In the rows, 128 means zero.
A: rows in 3 groups, each row roughly a mix of its group's directions (some rows in no group):
A (110 x 10):
[[118  95 116 122 120 157  86 122 162 132]
 [124 129 142 107 151  83 120 101  93 126]
 [116 127 168 110 174 135 122 106 110 114]
 [109 108  99 124 136  80 120 101 107 131]
 [143 166 113 125 104 163 142 149 110 152]
 [ 76 128 137 144 128 120 152 134 131 166]
 [137 101 139 139 159 139 104 141  82 143]
 [127 112 147 137 174 121 109 125  84 129]
 [142 135 134 118 147  63 129 117 137 134]
 [148 153  99 136  75 144 127 121 137 135]
 [120  92  89 107 117 112 150 144 100 127]
 [139 117 110 119 124 129  75 123 160 153]
 [135 114 125 156 148 100 157 158 153 153]
 [136 183 133 129 108 138 155 106 118 145]
 [143  98 100 125  98 149 140 143 113  92]
 [163 117 128 118 138 168 125 170 139 141]
 [115 116 146 169 148 102 134 146  94 145]
 [118  97 162 150  85 115 118 138 111 133]
 [136 135 183 128 105 110 136 119 125 160]
 [123 116 122  94 117 134 171 111 162 147]
 [145 173 120 127 127 162  97 104 120 120]
 [153 112 126  87  90 138 126 127 125 161]
 [154 147 117 119 141  80 128 106 106 104]
 [135  91 153 113 144  88  98 144 125 127]
 [160 150 126 112  87 130 107  94 140 122]
 [116  91 148 152 145 124  96 110 144 100]
 [117  85 152 147  91 122 114 143 121 149]
 [153 108  89 115 147 110 141 128  94 106]
 [145 147 125 159 143 124  99 111  85 109]
 [156 135  94 141 121 130  99 125  84 115]
 [103 132 142  99 134 132 100 102 106  89]
 [157 134 112 129 117 143  73 117 152 131]
 [159 138 129 156 126 159 110 159 101 147]
 [ 99 115  91 148 158 120 163 137 119 132]
 [106 160 154 133 117  87 103 113 110 120]
 [155 147 128 137 112  91 138 112 173 129]
 [150 131 153 172 169 130 129 133 148 128]
 [129 140  83 113 151  96 132 103 104 132]
 [114 112 124  98 120 105 173 150 142 150]
 [138 132  98 187 149 112 135 134 128 130]
 [138  99 121 158 133 158 129 169 152 141]
 [156 154 150 162 154 112 131 106 154 122]
 [151 123 138 143 125 127 152 163 130 178]
 [133 119 122 135 144 173 165 140 130 163]
 [118 135 142 155 155 129 169 159 135 153]
 [122 108 117  73 108 128 153 118 142 145]
 [165 107 132 105 110  96 129 126 150 159]
 [119 142 148 154  89  83 125 117 140 132]
 [114 118 132  67 118 123 138 111 106 141]
 [137  99 153 106 100 139 164 133 151 149]
 [106  86 126 133 136 116 151 124 102  89]
 [127 147 117  94 117 119 126  80  96 124]
 [ 99 116 139 126 118 109 122 106 150 179]
 [134 168  85 121 130 119 114 133  92 137]
 [135  95 125 129  94 145 151 168 150 132]
 [144 121  85  96 124 129 166 121 121 148]
 [152 120 149 115 182 126 131 106 119 107]
 [142 143 149 121 147 106 103  88  95 118]
 [102 126 167 137 156  93 147 128 143 146]
 [120 168 162 141 155 134 119  95 128 114]
 [120 107 110 150 119 171 111 132  93 109]
 [132 129 122 166 132 114  90 136  84 131]
 [127 138  82  91 123 109 143 118 118 155]
 [160 133 114 126  82 126 108 117 164 121]
 [117 145 149  95 140 103 135 102  87 136]
 [154 101 164 136 111 121 166 119 110 112]
 [163 141 109 113 142 170 141 158 132 114]
 [114 104 150 137 125  99  79 150 119 125]
 [121 161 129 147 149 107 100 107 114 166]
 [ 92 116 129 105 153  90 157 120 120 143]
 [123 114 114  99 114 102 132 134  82 159]
 [103 101 121 138 144 137 127 109  90  89]
 [ 85 100 142 129 133 135 166 149 124 146]
 [121 161 140 126 130 171 140 104 116  93]
 [117 114 115 135 162  82 109 101 113 115]
 [140 158  81 110 129 135 156 121 109 110]
 [156  80 111 133 140 112 122 142  95 135]
 [108 145 130 118 110 119  90 117  90  96]
 [110 109 110 124 152 126 158 119 176 111]
 [ 95 114 126 174 102 153 111 128 132 141]
 [121 145 109 141 120 106 112 113  98 177]
 [109 169 147 129 155 126 111 114 155  99]
 [126  93 140 114  97  88 135 124 109 153]
 [124 136 110 154 132  85 163 142 154 140]
 [119  94 142 153 119 122 142 170 137 159]
 [131 135 149 136 154  85 110 120  87 129]
 [147 107  96 133  98 164  99 145 126 127]
 [132 149 137 159 150 138  85 103 105 116]
 [105 179 138 145 141 137 126 100 146 110]
 [ 84 158 100 113 117 108 102 120 136 131]
 [134  89 140 165 106 117 135 122  92 118]
 [132 107 149 133 102 146 151 160 170 131]
 [149  84 155 120 134  91 119 140 109 121]
 [109 118 123 123 132 167 144 126 181 123]
 [152 122 120 104 105 145 122 115 166  88]
 [142 112 119 150 118 150 139 155 180 134]
 [161 154 153 133 103 129 148 130  94 152]
 [107  78 108 117 110 160 131 137 133 112]
 [116 100 142 132 159  83 105 110 129 114]
 [128 123 120 150 171 158 114  98 112 105]
 [176 126 139 149 137 158 101 110 118 142]
 [114 111 123 100  89 156 128 164 124 143]
 [137 100  92 163 164 131 118 113 132 113]
 [ 83 157 143 140 110 106 116  97 136 130]
 [159 126  94 141 109 116 119 156  92 144]
 [141 111  84 107 120 127 108 109 109  94]
 [150 122 129 131 138  62 126 134 133 140]
 [102 103  97 139 150  93 131 142  98 126]
 [130 157 144 110 111 157 118 157 154 161]
 [138 172 132 133 148 132 100  91 112 112]]
which group is each row in? (one row of each group first):
[149 129 128 161 128 156 151 127 105  86]
Y
[130 127 132 113 101 149 146 158 168 159]
P
[109 123 133 139 164 106 165 137 166 123]
M

[167 156 163 114 135 107 141 125 104 141]
Y
[100  96 140 104 119 140 164 135 160 117]
P
[148 116  96  95  91 137 116  98 132 131]
M
[177 150 131 158 108 127 128 143 111 104]
P
[117 153 109 182 143 144 151 141 130 125]
M
[146 135 190 124 105 121 125 148 123 123]
Y
[105 132 111 119 131 148 157 120  78 107]
P
[106 105 155 143 133 123 153  92 156 104]
Y
[123 121 161 113 137 188 128 139 131 132]
M
